One turn moves each row of this set onto another row. After a few examples, where does it send each row asked below?
tavo: [ 24.0  -4.3  -4.0 -13.5  24.7   7.2  10.3   8.3   8.6   2.6  13.5  -7.0
  19.2  -8.2  -5.6 -14.5  13.8  20.1  -3.8  -4.9   1.0   4.0  -9.4  14.6
 -20.4  21.8  -9.1   4.3   6.2 -27.3 -13.8   4.9  14.8   9.1 -17.8   2.7
 -18.1   8.7  10.8   5.8  -1.2 -16.3  -8.6   2.1]
Bedad: [  8.2  23.6  -7.7  -3.5   4.9  -2.6 -18.5   8.0  -1.6   4.6   5.9 -13.0
   9.0  -7.3   5.9   5.5  -5.4   9.9  -5.5 -18.8  -3.3 -10.5   9.7 -10.9
  17.2   3.8 -13.1 -16.3   1.2   6.3 -23.1 -18.5  11.1  -2.2 -13.4   6.1
  -5.6  -5.9  -1.9  11.5  -3.2  13.1  -9.9  -3.3]
Seki: [ 14.6 -12.2   7.1 -26.0  -0.2  -0.5  14.3   6.7   4.5  -0.6  -6.9 -12.6
  -1.4  14.4 -14.1  -3.9  21.6   3.9  -3.3  -3.1  -9.7  14.5  -2.5  14.7
 -16.5  22.1  -7.3  10.5  -4.5 -12.0  -8.4  11.2  21.9   6.4   6.0  -3.1
 -15.4   7.9   7.3   4.9 -12.3 -19.9  -1.4   1.3]
sefo: [ 11.9 -13.7   8.1 -23.3   4.9  -0.5  21.0  11.2   3.3  -1.1  -1.5  -8.9
   0.3  12.5 -11.8   0.9  15.0   2.6  -1.2   1.9  -5.7  14.4  -2.7  13.6
 -18.6  24.6  -6.5  11.2  -5.9 -17.4  -2.3  13.0  18.6   5.7   7.0  -9.0
 -15.4   6.1   7.4   3.4 -12.9 -18.5  -5.2   1.3]
redon: [  0.0  11.3  16.5  -8.5   9.5  -8.8 -13.9  14.5  -2.5  12.2 -12.5   2.2
   3.0  13.6  -3.0  10.2   4.2  -0.8   0.6 -13.1   6.3  -6.8  22.0   9.5
  16.1   0.0  21.3   0.1   7.7 -11.9 -16.9 -14.9   5.0   5.2   3.8   2.4
  12.3 -21.9 -16.7   7.7 -12.7  17.6 -19.5  -2.0]
pubof: [ 31.3  18.1  13.5 -12.7   3.1  -5.1  -5.1  20.1   6.2  11.5   3.5   0.8
   0.5  12.4  -9.1  -4.2   0.5 -11.3   0.7  -9.5  -6.2 -12.5  19.3 -12.3
   8.8   3.1   9.3  -6.3  -9.8  -4.7 -15.6 -13.0  21.8  15.3 -12.1 -14.7
   4.4  -9.2  -8.8  32.6 -10.3  17.2   3.7  12.5]
numam: [ 28.6  12.0  11.4 -14.9   2.8  -3.0  -5.6  23.4   6.9   9.8   5.9  -4.6
 -10.6  13.1  -6.3  -7.2   2.6  -7.2   9.0  -6.7  -4.2 -13.3  18.8 -11.2
   6.6   5.8   5.2  -5.7  -9.6  -3.6 -11.8  -8.0  25.4  11.2 -10.9 -18.6
   6.1  -5.2 -12.1  28.5 -13.4  24.5  -2.8  10.5]
kavuv: [ -0.4  17.2  14.0  -5.9  10.6  -8.4 -11.3  15.7  -0.9  10.4 -13.4   3.9
  -0.8  10.0  -3.2  12.3   5.1   7.5   6.7 -14.4  -1.4 -11.1  16.7  16.0
  12.2   2.1  16.6   0.1  13.1 -10.2 -18.2 -15.4   8.5   0.8  -2.6  -1.0
  14.6 -20.3 -13.9   6.9 -16.9  20.4 -23.7  -4.3]
zadun: [ -3.3 -19.1  -1.9 -23.1  13.6   1.6  17.2   5.3  -2.0   2.3  -2.7   8.5
  11.9  -2.8   6.0   1.8  15.0   6.9   2.3   9.2  -0.7  16.2  -8.8   5.1
 -12.1  -5.8  -2.2   0.7  12.2 -32.3 -15.1   4.1  27.3  13.0  -6.3   5.1
  -1.8   0.1  10.1  -5.6  -8.8 -11.2 -18.5 -11.0]
nuzo: [  5.0  19.5  -4.6  -9.9   3.5  -6.7 -23.9   9.4  -3.7   7.6   5.2 -13.2
  11.1  -3.9   8.8   4.2  -5.5   8.8  -6.7 -16.8   1.6  -8.8  12.7 -14.6
  18.6  -8.4  -5.3 -15.8   4.9   7.8 -23.6 -12.5   6.7   4.7 -16.8   1.2
  -0.7  -3.1  -0.3   5.8  -3.9  16.4  -4.8   1.6]
vazo: [ 22.5  -3.5  -3.6 -11.5  24.0   4.7   5.3  10.7  10.0   8.1  15.3  -4.1
  17.9  -7.8 -10.0 -11.8  14.7  22.2   0.4  -2.3   3.5   4.0 -11.4  17.3
 -22.8  18.9  -8.3   4.4   6.9 -18.9 -18.2  11.1  16.2   9.1 -11.9   0.6
 -14.2   6.5  13.2   2.8  -6.3 -20.0  -6.3   4.8]
mafuz: [  4.2  10.2  16.6 -11.7  11.1  -2.3 -13.9  12.1  -1.4  14.9 -16.8   2.3
   1.4  16.1   0.7  10.1  10.6   2.7   4.3 -13.7   4.3 -16.0  19.4   9.4
  13.4   2.2  19.6  -4.4  18.4 -11.3 -16.5 -14.0   3.3   8.3  -1.5  -4.2
   9.5 -19.7 -17.5   7.7 -15.8  18.1 -19.8   0.3]
zut: [  7.7  22.3  -7.0  -5.8   7.1  -7.2 -24.7  13.0  -4.4   5.2   4.1 -15.0
  12.6  -1.9   7.3   2.8  -8.3   8.3  -9.0 -13.2   1.9  -7.0  11.8 -15.9
  15.8   0.5 -10.0 -15.8   5.7   5.0 -28.5 -15.5   8.3   5.7 -14.0   0.7
  -5.8  -0.9   0.8   9.8  -0.8  16.6  -2.5   2.5]
Kulup: [ 26.9   0.1   1.4  -9.0  23.4   6.9  11.5   8.9  -5.6 -16.0   3.8  -8.6
  -0.5   0.7 -10.2   7.0  -9.1  15.6   2.3 -10.6  -1.1 -11.9  16.3  10.6
 -16.3 -10.1   4.1   6.1 -12.9 -21.7   0.1   4.4  -8.4  25.4   0.9  -8.8
  -5.1  -9.3  16.7   5.6  -9.7  -3.9   3.8   5.6]
gop: [ 29.5  15.0   9.6 -10.2   0.3  -6.9  -6.0  21.8   6.4  11.8  -0.7  -0.9
   0.6  12.1  -7.5  -8.9   2.5 -10.4   5.2 -11.8  -1.1 -13.8  17.3 -10.4
   9.8  -2.4   8.9  -7.4  -7.4  -3.1 -17.6  -9.2  18.8  11.9 -17.1 -16.9
   5.0  -4.4  -6.2  31.5 -11.6  23.2   2.1  13.6]
Kodem: [  5.2  -2.4  -5.1  -7.4   4.5   7.5  11.2  13.1 -17.8 -11.3  -8.6   4.0
   7.3   9.3 -12.3  12.8 -20.6   4.5  -8.3  -7.3 -13.5   8.8   0.3   5.3
 -12.9  -5.8  -0.5  20.0  -0.8 -15.1 -14.3  -5.6  -4.8  27.8   7.2  -2.7
  11.6   5.9   4.0   4.8  -6.1  -3.3  -4.1   8.3]
Rufos: [ -1.5   8.4  12.5 -12.0   8.9  -5.2 -16.2  17.0  -3.7  13.3 -10.7  -0.1
  -3.9  11.9   0.1   7.6   4.1   3.8   7.9 -14.5   1.5  -4.9  19.2   9.9
  16.3   2.5  16.7   3.3  14.7  -9.5 -15.6 -13.9  10.0   5.8  -2.3  -0.3
  15.0 -14.5 -16.9   2.4 -13.5  24.5 -28.5  -5.1]
Danis: [ 16.0   0.1 -17.4  -9.2   6.8   9.0  14.6   7.8  -5.9 -10.5  -4.9  -2.5
  13.6 -12.2  -4.9   2.8 -10.4  10.5 -12.3 -10.2  12.0  -8.9   5.0   8.7
   2.3 -11.5   5.1  23.0 -12.4 -40.3 -16.6  -7.4   6.8  15.3  -3.2   9.9
  -8.8  -0.8  12.4  16.0   5.0   7.9  -6.3   7.4]
sigi: [ 10.9  16.3  -8.9 -10.3   9.2  -0.3 -23.4  11.6  -1.4   6.0  11.0 -14.7
   7.2  -6.8   9.8  -1.5  -4.3  10.5  -3.4 -17.8   1.2  -9.1   9.9 -15.6
  18.5   1.0  -9.7 -14.7   2.3   4.9 -18.4 -17.0  13.0   1.3 -14.1   5.2
  -4.6  -0.2  -6.2   7.9   0.3  19.0 -10.5  -2.2]
fev: [ -2.7 -23.5  -0.5 -20.9   8.3  -6.9  17.4   6.4  -2.2   0.9  -7.4   9.4
   7.8  -3.7   2.1  -0.9  20.5  15.1   0.7   9.2   1.5  12.7 -13.6   7.5
 -12.3  -2.3  -4.6   3.2   7.3 -28.3 -21.8  -0.4  28.8  11.0  -6.1   5.8
  -0.1   1.0  10.5  -1.7  -9.6 -10.6 -16.2  -7.9]
gugi: [ -2.5 -20.3   0.3 -21.5  12.1  -5.6  15.0   9.2  -0.5   5.0  -3.1  12.6
  13.3  -8.5  -2.7  -1.0  16.7  13.9   4.1   9.4   5.3  12.5 -16.9  10.8
 -10.1  -1.0  -4.7   7.3   5.6 -27.6 -16.2   1.2  27.8  10.1  -8.1   3.6
  -7.6  -2.7  15.9  -0.9  -8.8 -13.3 -20.1  -7.4]
maf: [ 24.8  17.4  12.2 -10.2   0.5  -9.2   1.3  20.9   7.9   7.3   1.6  -0.9
  -7.7   8.7  -8.4  -4.0   3.0  -6.6   7.1  -7.2  -7.2 -16.2  15.9  -9.2
   5.9   3.7   0.8  -5.8 -13.3  -3.9 -15.0 -12.3  25.9   6.6 -13.4 -17.6
   4.4 -11.6  -7.9  34.9 -16.9  20.9   0.1   9.2]
boz: [ 13.6 -12.9   6.2 -28.1   5.2   4.7  17.3   8.9   5.6  -0.1  -2.8 -11.4
   3.9  15.5  -7.4  -2.4  18.1  -3.9  -2.9  -1.2  -4.1  14.8   0.0  13.6
 -14.6  18.5  -5.0  15.9  -2.2 -17.1  -3.3  15.2  22.1   1.6   9.5  -3.5
 -12.8   9.0   2.3   6.2 -14.7 -17.8   0.6   2.1]
zikig: [ 17.6 -14.7   7.3 -24.5  -2.7  -1.5  17.4   9.5   3.1   4.2  -7.3  -5.4
   1.0  10.9 -14.6  -4.4  13.3  -1.4  -2.8   1.4  -5.5  18.2  -2.5  12.2
 -18.9  22.1  -2.1   7.3  -5.0 -14.9  -9.8  12.4  20.2   4.1   6.4  -7.3
 -17.2   8.1   8.4   1.1 -14.1 -17.1   1.5   4.3]
Topub: [ 15.3   0.8 -15.3 -10.0   6.0  12.3  16.6   3.6  -6.0 -14.0  -2.5  -3.9
  15.2 -11.6  -6.3  -1.4 -10.4   8.0 -13.3  -8.0  11.4  -6.2   3.9   6.9
   3.0 -11.9   3.4  22.5  -9.2 -39.1 -19.9  -6.7   7.1  16.9  -7.1  10.8
  -3.1  -1.3  10.3  15.6   3.0   8.1  -5.3   8.3]
Feme: [ 28.0  15.5  12.5 -12.6   1.5 -10.2  -4.4  23.2   5.2   9.4  -3.9  -3.5
  -3.5  15.0  -7.7  -6.9   2.3  -9.5   3.8  -6.2   1.0 -13.6  22.2  -9.3
  10.0   2.5   6.6  -2.9  -7.5  -7.9 -18.8  -9.3  22.5  11.8 -13.3 -18.7
  -0.4  -7.8  -1.8  32.2 -14.0  25.2   4.6  12.2]
nusit: [ 24.3  -5.4  -0.1 -17.2  23.0   3.1   3.0   5.5   7.5   5.2  11.7  -8.1
  20.3 -11.5  -6.9 -14.4  15.1  23.0  -4.3  -4.1   2.7   6.5 -10.0  15.8
 -22.3  17.0  -4.4   0.6   9.0 -20.1 -17.4   4.5  11.3   7.4 -17.1   2.5
 -15.9  10.5  10.5   1.9  -2.0 -17.5   0.4   5.8]
gase: [ 21.2  -5.3  -1.7 -12.5  27.5  10.3   4.7   7.1   9.6   5.2  15.4  -9.8
  22.2  -5.5  -3.3 -18.2  15.9  15.0  -2.8  -5.1   0.5   8.4  -6.8  12.0
 -23.1  15.7 -10.7   3.7   9.5 -24.6 -16.7   6.2  14.6  15.2 -19.1   6.4
 -10.7   9.9   4.2   9.8  -3.1 -17.7  -5.4   4.6]
Rara: [  9.1  20.3  -3.9  -8.8   9.4  -4.4 -21.4   7.7  -3.8   6.8  11.8  -8.5
  13.8  -6.0  11.4   5.9  -6.2  10.2 -11.2 -16.7   0.8  -8.8  15.5 -16.5
  18.2  -3.1  -5.0 -15.6   2.2   5.3 -21.8 -17.6   8.8   3.3 -11.7   5.4
  -1.9  -6.6  -2.4   6.7  -3.9  12.6  -1.4  -2.0]
puf: [  6.0  -4.1  -4.5  -6.1   4.6   4.4  10.3  16.4 -17.5  -5.5 -10.4   6.6
   6.9   6.4 -11.6  17.8 -20.8   6.3  -8.1 -10.9 -13.5   7.5   1.8   6.7
 -13.0  -3.9   0.3  23.0  -1.9 -16.8 -15.5  -7.0  -4.4  29.0   5.3  -2.6
   8.3   5.6   5.9   9.2  -4.2  -2.8  -4.8  10.6]
voger: [ 23.9  -4.0  -3.3 -12.5  21.9   5.0   4.9   6.3  10.3   5.8  11.8  -6.4
  17.5  -6.2  -5.6 -18.4  20.5  25.7  -3.6  -6.1  -1.5   2.7  -8.0  16.9
 -24.3  17.1  -7.6   1.8   9.7 -24.0 -22.3   6.6  17.5  13.1 -17.8   5.6
 -10.6   7.4   8.2   3.9  -5.4 -16.0  -4.8   1.4]
Lan: [ 12.1 -12.2   6.3 -23.2  -0.8   1.3  16.4  11.1   3.1   5.8  -3.8  -4.2
   2.3   9.9 -15.8  -0.4  14.5   1.6  -0.2  -0.5  -5.2  16.9  -4.5  15.1
 -14.2  21.9  -8.7  15.1  -3.5 -12.7  -9.2  14.9  24.2   6.4   4.9  -4.9
 -17.4   4.3  13.5   3.4 -14.7 -21.2  -5.6   2.5]
mam: [ -0.1  12.8  13.3  -7.3   5.6 -10.0 -16.7  16.8   0.3  13.2 -14.7  -2.6
   2.3  15.5  -2.5   3.6   4.5   0.6   3.3 -15.6   6.6  -8.6  21.2  10.6
  14.9  -4.7  20.7   0.0   9.5  -8.2 -15.9  -8.3   3.1   4.4  -0.4  -3.1
  11.0 -17.5 -13.8   4.5 -15.7  21.9 -18.9  -1.0]
Nipa: [  5.5  16.2  -6.3  -6.4   3.6  -0.1 -22.3   8.0  -3.6  10.9   2.3 -10.9
  11.2  -0.2  13.0   3.2  -3.6   7.6 -11.6 -16.8   1.1 -12.8  11.1 -17.8
  14.7   1.8 -10.5 -18.0   7.1   5.0 -22.6 -17.7   5.3   3.4  -8.2   4.3
  -7.7  -5.5  -9.0   6.0  -6.7  12.9  -6.9  -1.5]
folo: [ -3.8 -20.6  -0.4 -20.1  11.3  -3.2  21.0   9.0  -3.7   1.5  -2.2  10.9
  11.9  -6.6   2.4   3.5  12.5  14.4  -0.4   9.5  -0.3  14.6 -12.7   9.1
 -12.5   4.8  -5.4   7.8  10.5 -31.5 -17.5   0.6  24.2   9.9 -10.1   2.1
  -3.0   2.5  12.1  -3.1  -7.2 -10.2 -20.3  -8.0]
sol: [ 29.1   0.7   2.4 -10.9  24.7  10.2  13.1   4.9  -6.0 -20.6   3.1  -9.5
   2.7   3.2 -12.5   1.2  -6.6  12.5   2.4 -10.9   0.0 -11.2  15.0  11.6
 -13.1 -10.0   4.3   6.5 -11.4 -21.4   0.9   2.7  -9.1  23.4   0.9  -7.3
  -2.8  -8.3  14.6   5.7 -11.0  -1.7   5.7   3.7]
kemiz: [ -1.8  13.6  14.8  -8.1  14.0 -13.9 -18.3  18.1  -3.4  10.0 -17.2  -0.4
   2.7  15.7  -2.0   6.8   3.1   4.8   4.6 -11.3   4.4  -7.0  20.2  10.4
  13.2  -3.9  18.2  -1.8  15.4 -11.4 -18.7 -12.8   3.3   7.4  -0.3  -5.2
   8.1 -18.3  -8.1   2.9 -15.0  22.9 -19.1  -4.7]
gar: [ -4.5 -21.3   4.5 -23.1   7.9  -7.6  15.0   5.4  -2.3   6.0  -7.0   9.8
  12.1  -9.4  -0.7  -4.1  15.2  13.8  -1.0   9.6   2.8  17.4 -11.3  11.8
 -14.2  -1.0   2.6   5.4   7.7 -32.3 -19.1  -0.3  23.6  11.6 -11.2   4.5
  -5.6  -2.0  10.6  -7.3 -10.1  -9.8 -16.5  -6.2]
riv: [ 24.1  14.8  12.3 -17.0  -2.4  -2.9  -4.6  17.2   6.0  13.6   1.3  -3.4
  -2.3  10.6  -1.4  -4.6   5.9  -6.2  -1.2  -4.9  -2.6 -21.0  16.9 -15.7
   7.9   1.6   4.1  -6.3  -7.0  -9.0 -16.4 -12.2  24.1  14.4 -15.5 -18.2
   0.1  -9.6 -11.1  32.0 -15.6  20.7   2.2  13.4]

kemiz turns into Feme
Topub turns into Kodem
kavuv turns into maf
Where do these go?
zadun turns into boz
Lan turns into vazo
redon turns into pubof
voger turns into fev
Rufos turns into numam
nusit turns into gar
mam turns into gop
Danis turns into puf
mafuz turns into riv
tavo turns into folo

